In the rows, zero is written as 128.
T: rows in several groups, each row roughly a mix of its group's directions
T (164 x 11)
[[122 151  90 165 103  71 147 138 141 131 113]
 [106 138  90 135  90 161 118 129 143 141  73]
 [143 122 178 132 127 173 140 144 122 114 180]
 [143 135 114 172  83  73 147 133 123 137 113]
 [114 128 107 132  66 124 182 141 125 146 113]
 [108 159 145 105  77  88 153 154 126 136 106]
 [122 133 150 120 121 168 174 137  85 109 167]
 [148  80 130  88  99 128 162 166 137 113 114]
 [155  83 100 118 128 103 126 116 187 111 122]
 [123  85 167 131 126 135 127 158 155  82 160]
 [135 146 100 112 151 151 131  60 161 120 129]
 [171 162 116 113 129  98 132 125  68 138 110]
 [134  78 121 106 144  99 135 138 147 185 145]
 [113 172 190 162 129 131 125 144 113 106 138]
 [109 157 130 122 170 152 147 102 161 178 124]
 [147  79 101 122 124 118  84 137 172 130 152]
 [134 151 163 138 124 113  88 160  74 106 118]
 [ 96 134 163 103 113 136 169 157 124  80 140]
 [ 84 115 120 159 179 109 111 135 167 118 114]
 [145 122  91 135  98 159 131  94  81  98 146]
 [ 73 152 124 145 103 132 123 136 104 181 113]
 [155 155 167 111 127 168 108 143 107 106  86]
 [113 136 135 117 160 175  80 134  88 152 131]
 [178 104 179  91 146 119 111 118 138 129 144]
 [115 169 125 102  75 144 104 125  95 125  96]
 [153 118 162 134  97 141 112 142  83 166 164]
 [169 109 163 140  79  99 146 134 153 123 151]
 [188 137 126 101 143 139 177 117 131 139 101]
 [147  84 192 154 115 101 144 133 127 126 127]
 [143 142 101 100 101 127 100 129 144 182  88]
 [148  76  75 105 114 126 112 121 134 160 115]
 [149 153  97 146 133 143 102  99  76 108 160]
 [160 133 136 136  67 117 126 136 105 172 103]
 [183 102 142 170  86 111 132 142 139 117 137]
 [128  90 115 126 198 124 104 139 159 127 133]
 [160  85 101 140 126 166 103 121  85 135 150]
 [ 73 126 108 122  80 104 149 106 150 108 131]
 [179  74 135 146  97 124 110 154 142 134 132]
 [142 138 184 115 162  99 123 107 152  93 107]
 [175 151  98 103 137 141 122 112  75 107 112]
 [133  76 162 107 126 118 147 178 123 100 137]
 [138 163 130  79 162 118 101 101 130 168 141]
 [164 126 137 109  88 118  95 134 166 166 102]
 [177 165  79 119 131 132 130  91 140 140 146]
 [135 159  69 116 169 107 148 100 122 140 139]
 [155 154  97 132 114 172  92  92 108 106 114]
 [165  93 149  96  91 150  89 127 120 139 153]
 [ 91 100 125 136 160 183 129 150 137  98 148]
 [ 66 141 102 106 143  91 114 100 106 125 126]
 [131 115 100 141 122 183  95  91 105 159 137]
 [144 104 164 138 139 135 136 194 135 159 147]
 [110 151 108 134 116 174 159 152 140 162 171]
 [130 159 186 145 157 115  98 156 125 156 138]
 [ 93 100 169 110 106 118 123 166  97 153 103]
 [171 134 127 127 143 116  72 118 159 168 138]
 [104 146 124 126 141 210 129 133 133 110 126]
 [109 182 164 146 155 147 143 161 104 120 145]
 [129 109 104 144 161 120 154 182  99  90 129]
 [ 82 125 109 144 141 140 136 125 155  77  86]
 [121 151 102 164 129 101 110 175 141 174 117]
 [123  91 123 161 143  70 133 138 139 153 163]
 [ 70 169 155 155 103 142 115 121 153 137 130]
 [132 125 137 117 117 151  61 133 149 147  84]
 [132  89 116 134  81  80 116 152 105 103 138]
 [135 192 138 150 147 128  95 145 109 113 163]
 [142 161 101  85 103 146 117 103  95 164 143]
 [138 153  98 115  70 105 146 115 107 167 129]
 [134 169  95 118 116 148 108 115  82 157 163]
 [147 182 159 102  85  93 130 125 141 120 124]
 [124 167 114 100 161 102 138 119 101 177 103]
 [199 147 130 165 126 147 155 123 134 139 140]
 [125 131 141 129 128  99  89 158  67  95 128]
 [150 114 157 138 167 154  93 149  92 129 165]
 [ 93 133  84 142 118 109 187 121 126 105 110]
 [151 135 130 146  58 157 147 133 159 143 128]
 [106 132  99 165 156 139  89 123  85 161 141]
 [186 131 139 126 164 133 105  78 145 126 136]
 [110 103  93 138  92 152 155 131  94 144 172]
 [154 120 115 141 131  54 132 111 164 126 129]
 [115 126 168  75 159 175 114 131 143 136 127]
 [ 78 148 118 151 112 127 138 143 142 174 170]
 [138 155 177 164 108 141 104 163 120 133  93]
 [162 140 117 107 129 102 161 112 191 108 129]
 [ 91 134 129  94 182 104 154 109 121  99 113]
 [163 131 136 102 147  85 133  95 181 126 115]
 [133  66 124 116 135 161 116 156 134 173 131]
 [152 105 118  82 134 147 121  96 150 100  82]
 [128  98 119 165 111 112 144 146 161  93  78]
 [106 128 168 150 129 171  99 132  88 158 149]
 [133 125 127 152 111 189 154 144 164 111 162]
 [ 94  97 145  97 188 127 159 129 134 141 123]
 [109 116 107 104 139 165 162  94 182 131 122]
 [140 171 135 184 128 114 114 130 111 166 157]
 [154 123 174  85  99 132 161 136 145  92 128]
 [124 186 151 125 134  95 167 106 122 147 100]
 [132 121  49 120  95 131 141 107 117 128 126]
 [135 131 122 149 196 131 108 154 123 102 163]
 [108 158  98 167 143  89 145 158 108 144  98]
 [ 60 170 119 136 148 114 117 102 121 137 141]
 [159 157 123 168 137 105  74 153 120 137 150]
 [104 139 101 101 185 120 125  78 127 136 114]
 [170 157 139 153 165 139 105 132 109 177 132]
 [ 96 125 132 146 201 128 114 134 113 130 159]
 [160 129 106 114 144 148  70 119  82 122 114]
 [102 198 119 174 133 133 135 114 117 122 121]
 [137 135  92 117 132  95  83 111 150 149  79]
 [153 132 106 107  75  85 157 113 108 133 106]
 [163 140 150 115 163 127 115  85 108 176 113]
 [120 102 148 134 136  75 159 179 140 118 107]
 [ 94 112 152 127  87 155 150 145 108  89  96]
 [ 93 177 137 156 138 108 120 150  87 137 160]
 [151  98 123  90 137 149 153 186 104 118 140]
 [ 72 107 110 159  92 134 131 127 173 126 123]
 [139 169 126 118 108 155 142  73  99 149 103]
 [ 79  96 129 144 135 117 152 127 182 133 157]
 [119 101 119 105 172 155 127 101 114 105 179]
 [178  93 171 142 126 114 109 119 129 112  88]
 [ 82 104 133 143 133 103 152 188 137 109 128]
 [105 124  95 141 149  92  81 121 109 157  93]
 [146 141  88 130  80 133 135  99  79 136 149]
 [158 134 116 152  98 145 101 136  76 168 145]
 [148 130 112 143 178 142  79 130 135 117 173]
 [104  97  85 108 143 106 152  86 162 142 131]
 [129 117 161 127 171 172 129 136  77 124 150]
 [151  81  96 144 112  92 149 156 144 111  99]
 [103 130 167 101 172 110 145 119 170  97 127]
 [ 74 120 101 140 167  94 117 132 103 141 101]
 [134 147 101 135 123 196 137 145 131 149 167]
 [168  90 150  96 151 110 110 114 156 136  91]
 [136 129  88 106 159 174 123 149  91 123 161]
 [101 144  89 156 172 142 111 146 149  86 122]
 [154 166 147 125 104 103 131 154  69 114 113]
 [148  81  90 148 111 149 105 130  96 165 115]
 [164 110 145 118 132 161  93  74 148 136 149]
 [135 113 155 152 104 161  61 134 134 129 108]
 [106  94 182 123 121  95 157 157 106 112 136]
 [107 126 103 113  84 101 166 117 165 123  92]
 [129 114 159  99 139 121 128 143 181 134  73]
 [ 83 129  95 117 158 182 125 146 134 117 154]
 [164 144 140 152  75 123 125 109  76 130 130]
 [125 128 150 162 166 103 103 180 133 113 158]
 [118  85  84 134 124  90 152 146 154 164 134]
 [150 115 139 179  97 115 117 159  97 167 137]
 [ 99 118 153 158 173 160 105 140 100 119 162]
 [ 89 151  99  97 177 160 133 135 142 143 107]
 [163 113 134 109 154 155  79 117 102 160 157]
 [ 84 144  81 163  98 137 141 112 155 117 114]
 [115 157  81 124 134 150 118 117  90 141 179]
 [110 152  72 140 147 121 141 172  95 108 130]
 [133 134 136 166 109 118 103 155 164  78 161]
 [ 94 114 141 141 163 112 162 134 159  74 128]
 [ 86 167 106 112 151 176 102 116 112 141 138]
 [ 89 107 153 156 109 153 133 141  91  83 116]
 [124  92 159 122 103 125 105 156 123  67 111]
 [ 97 106 139 112 131 109 115 182  88  94 144]
 [132 161 123 129  97 196 148 145 142 150 142]
 [129 128 173  85 164 148 144 134 132  81 141]
 [112 137  94 131 118 146  87 135 130 185  92]
 [144 120 156 117  62 140 174 143 129 116 132]
 [158 176  93 123 105  98 108 112 126 140  90]
 [106 185 137 124 138 160 153 120  78 117 130]
 [129 112 119 184 143  89 118 106 144  83 137]
 [152 115 122 110  98 111 143 102 152  99  67]
 [115 173 101 133  96 134 125 116 121 191 137]]

the two rows of each list that fit no group, in list order (the others fit one group, some only roughly)
  Q_979: [ 74 114 120 135 135 134  95 128 181 145 103]
  Q_202: [129 104 132 181 149 141 112 140  99 102 176]
  Q_544: [140 111 166  90  68 119 126 125 159 117 134]
  Q_399: [ 97 167 117 100 126  79 164 114 151 140 142]
  Q_146: [147 135 156  79 114  74 141 152 152 120 138]
  Q_519: [120 111  92  93  74 157 157 105 116 130 132]
  Q_77: [148  92 155 106 102 111 131 140 133 189 107]
  Q_58: [154 149 117 112 144  92 137  78 150 153 165]
  Q_638: [ 96 136  98 112 151 101 168 131  75 145 127]
  Q_633: [167 122 149 145 150  97  81 136  83 126 116]

Q_979; Q_58
  Q_500: [146 118 147  88 140 105  97 148 101 182 141]
  Q_206: [132  62 125  96 133 172 133 102 134 121 136]
  Q_914: [114 189 132  90 165 152 101 117 130 122 131]
  Q_590: [127 105 137 144 113 121 122 168 118 197 153]
  Q_969: [175 141 166 113 130  96 105 123 140 160  91]
  Q_667: [167 108 153  98 149 160  99 108  92 148 109]
  Q_944: [150 117 156 156 107  83 149  98 118  86 109]
  Q_896: [139 149 132 138  97  64  97 133 146 124  93]
  Q_496: [120 183 193 115 126 146 113 138 122 138 123]
  Q_426: [125 173 141 128 154 119  81 102 162 147 156]
  Q_514: [175 110 138  81 159 105 112  94 124 147 132]
  Q_22: [117 130 158 161 193 128 129 116 153 159 142]

Q_667; Q_896
  Q_853: [ 80 136 106 112 155 113 118 140  96 175 102]
  Q_380: [127  84 166 147  87 170 131 104 124 144 113]
  Q_478: [117  99  58 134 131 171 114 143 122 131 134]
  Q_931: [129 132 128 138 161  89  92 160  90 151  93]
  Q_160: [106 144 136  62 147 150 163 135  97 129 128]
  Q_240: [145  76  85 130 128 154 118  93 164 119 124]
  Q_575: [127  70 106 151 105 131 163 114 108 102 155]
  Q_220: [161 131 182  91 159 139 110 143 155 121 149]
  Q_577: [ 85 133 111 137 151 146 150 155 182 160 131]
  Q_753: [127  89 169 109 155 103 140 128  88  91 115]
  Q_776: [136 113 140  64  93 141 139 148  88 125 141]
  Q_362: [125  72 117 117 111 131 159 149 148  83 156]
  Q_387: [118 116 168 100 163 120  96 119 127 133  71]

Q_931; Q_753
  Q_241: [170 110 150 128 131  71 145 135 161 133 159]
  Q_378: [162 168 168 129 109  94 107 121 130 139  86]
  Q_461: [ 97 118 163  88  73 148 142 142 108 139 129]
  Q_281: [157 104 153 112 115 116 127 145  70 168 107]
  Q_529: [118 139  99 114  79 149 120 129  95  74 127]
  Q_552: [133 120 155 177 103  91 109 143 159 115  91]
  Q_955: [ 78 130 124 121 153 156 144 157  73 138 129]
  Q_728: [150 141 190 123 171 132 148 112  94 122 134]
  Q_13: [137 114  90 114 140 169 131  71  98 126 146]
  Q_305: [178 143 162 152 121 132 107  99 148 118  85]
  Q_226: [166 122 143 167 125 180  97  98 120 122 145]
  Q_618: [162 132 145 168 142  81 110 130  97 150 160]
  Q_941: [149  96 129 155  98 121 156 175 140 147 168]

Q_552; Q_13
  Q_403: [125  67 135 102 136  99  80 136 116 119 111]
  Q_433: [194 174 137 140 127 125 118 134 131 163 138]
  Q_203: [172 113 163 138 142 174 125 158  95 136 146]
  Q_439: [129 161 111  96 118 151 148 154  74  98 142]
  Q_26: [173 121 127 140 174  85 132 116 113 170 128]
  Q_780: [101  93 155 151 123 141  89 176 145 141 151]
  Q_437: [189 113 135 148 131  98 171 119 134  96 131]
  Q_10: [122  98 166  78 161 158 142 125 114 114 155]
  Q_684: [181 106 127 126 140 165  88 158 108 150 126]
  Q_394: [127 152  86  78 151 106 158 113 148 119 103]

Q_433; Q_203
  Q_68: [123 147  97 181 155 162 103 110 109 120 155]
  Q_933: [124 174 132 123 105  91 116  88 107 138  85]
  Q_560: [ 90 124 137  83 147 109 135 140 111 109  73]
  Q_543: [ 92 170 107 133 125  69 117 125 141 138  99]
  Q_835: [106 128 151 154 173 118  88 123 173 133 101]
  Q_951: [178  75 107 113 132 162 132 150 142 118 144]
  Q_16: [135 144 125 146 115 135 194 160 133 127 172]
  Q_755: [156 101  98  86 141 125 181 133 137 156 120]
  Q_949: [136 136 149 170 106  75 155 117 137  90 112]
  Q_57: [137 144  76 128 127  88 150 110  90 163 137]

Q_543; Q_835
  Q_154: [173 132 145 103 123 163 136 183  98 135 128]
  Q_846: [137 133 115 101  77 137 111 160  88 168 122]
  Q_352: [ 78 125 119 114 105 143 172 137 142  85 151]
  Q_634: [150  97 126 155 111 116  78 162 103 154 104]
  Q_116: [136 117 157 161 149  99 180 148 110 114  93]
  Q_423: [120 143 104 144 164 144 114 138 164 187 148]
  Q_15: [123 109 135 147 147  95 178  99 115  97  90]
  Q_441: [138 103 155 127 101 104 110 143  61 150 133]
  Q_966: [ 71 115 115 159 125 104 166 138 108 109 101]
  Q_840: [162  91  94 113 150 161  88 123 107 155 133]
  Q_830: [120 104 189 151 145 115 135 156 125 156 164]
  Q_468: [108 172 149  99 152 146 106 117  88 107  95]

Q_634; Q_15
  Q_239: [102 156 157 188 108 104 132 130  99 148 127]
  Q_340: [134 120  77 120 153 127  96 155 150 177 113]
  Q_396: [136 142 124 109 128 152 187 163 109  90 148]
  Q_332: [ 87  92 144 107 121 182 156 150 140 130 139]
  Q_465: [ 68 114 146 146 123 169 133 165 129 131 103]
  Q_696: [102 144 114 142  98 110 174 104 115  97 171]
  Q_120: [124 118 141 165  72 170 129 137  91 127 139]
  Q_460: [112  91 107  86 162 151 173 123 108 122 112]
  Q_890: [166 179 139 110 104 104 107  95 102 128 109]
  Q_492: [102  88 122 147 113 109 166 158 142 170 152]
  Q_389: [123 131 126  96  86 126  95 167  76 128 118]
  Q_579: [120 156 123  83 186 161 121 126 101 130 134]
  Q_265: [115  80 137 129 174 174 116 155 116 149 128]
  Q_20: [138 128 152  93 115  91 124 122 117 185  91]

Q_239; Q_265
  Q_527: [139 124  75 107 138 181  97 119 126 114 101]
  Q_223: [117 103 160  72 112 130 156 148  96 155 125]
  Q_800: [160  86 160 159 156 140 102 119  97 109 147]
  Q_984: [124 141 134 126  77 152 136 185  98 113 147]
  Q_431: [166 124 143 133 152 110 112 124 198 124 149]
  Q_726: [148 144 147  57 104 130 122 107 115 157 117]
  Q_885: [157 132 157 145 123 163 171 120 170  94 118]
  Q_802: [134 160 140 124 117 173 104 113  68 115 111]
  Q_153: [150 115 139  66 172 162 127 128 135 131 150]
  Q_918: [112 156 141  79 112 120 126 174  90 153 137]

Q_802; Q_153
  Q_621: [103  74 130 143  84 139 130 152 105  93 133]
  Q_317: [ 75 137 173 107 132 142 152 155 152 150 142]
  Q_130: [156 105 106 154 184 105 106 114 127 143 162]
  Q_803: [102 146  88 136 178 148 146 137 171 147 135]
  Q_879: [106 131 132 172 154  92 119 148  99 107 172]
  Q_237: [106 158  70 131 143 152 163 128 151 157 130]
  Q_899: [140  85 178 126 123 134 167 126 142  84 121]
  Q_947: [134  98 160 114  97 140 144 174  78 124 116]
  Q_767: [119 119 157 101 154  90 104 103 138 149  77]
  Q_344: [ 96 148 123 167 113 101 176 123  89 109 122]
  Q_53: [187 107 120 101 155 103  93 146 146 127 145]
  Q_303: [107 119 104 103 124 187 135 130 102 146 172]
  Q_842: [ 98 124 120 160 148 119  84 143 154 180 114]

Q_621; Q_344
